In the rows, 128 means zero.
Named turns come first, each shown by rows before and after it. Which turns, in which order, take the first row of each pair that follows to the second? Write the first one first, as in the answered first pair.
turn susis:
[136 122 102 127 120 129 126 144 129 146] => [124 143 117 129 112 127 113 133 127 150]
[133 108 110 105 126 158 160 160 147 107] => [139 110  79 142 120  97 139 143 145 129]
[117 102  92 116 130 148 149 147 140 119] => [114 118  87 145 116 106 136 135 132 139]
turn vil:
[114 203 102 147 106  83 108 108 124 159] => [167 146  67 150 129  61 132 117 120 152]
[162  92 177 134 148 107 154 120 144  94] => [145 102 191 123 143 134 157 125 138  84]
[104 140 189 150 145 133 138 116 136  99] => [110 142 182 160 142 108 138 101 133 108]
turn vak:
[115 147 156  83 166 156 142 135 154 128] => [100 169 114  93 147 127 122 132 143 155]
[166  80 101 148 165  89 121 115 134 118] => [141  94 166 117 157 167 130 121 133  87]
[141 106  92 111 134 155 142 139 129 132] => [132 103  96 107 133 161 140 144 121 133]
turn feg:
[103 128 117  98 123 177 133 137 130 128] => [ 88 157 125 127 106 122 118 113 127 141]
[134  61 137 121 168 131 189 130 141 105] => [ 91 119 204 144 135 130 173 110 144  95]
[183  89  85 145 137  79 143 152 128 127] => [162 105 166 105 138 186 155 168 127  91]
[131 104 140 104 119 181 123 158 129 121] => [101 158 159 143  82 127  96 123 124 131]
Now pairs of rows:
Each pair is 2 to 3 turns apart.
[132 100  88 110 165 136 111 149 106 154] => [128 119 139 156 159  78 108 111 110 144]  feg feg vak
[122 146  76 162 120  72 113 115 120 158] => [137 110 140 105 156 202 145 148 130 101]  vil feg
[125 118  95  93 142 198 126 159 118 132] => [ 99 172 121 161 109  91  97 106 121 153]  feg vil
[115 141 168 100 134 204 128 162 124 111] => [126 156  74 151 123  74  99 135 115 172]  vil feg
[ 92 193 161 161  82  89 112  94  95 151] => [167  78  88  83 135 193 151 159 105 134]  feg vil vak
[100 146 186 129 120 168 135 128 137 108] => [145 110 170 159 141  83 147 117 133 108]  feg vak
[138 116  88  82 131 190 143 166 125 127] => [106 183 128 159  92  85 109 105 121 144]  feg vil
[107 165 187 104 130 188 141 116 139 105] => [125 161  69 142 125  81 112 100 131 167]  vak vil
[153 121 112 118 147  51 139 120 154 146] => [103 176 102 101 112  88 114 125 153 163]  vak vak vak
[ 66 196  97  94  87 162  89 110 132 129] => [122 124 158  70 141 214 143 135 139  62]  vak vil feg
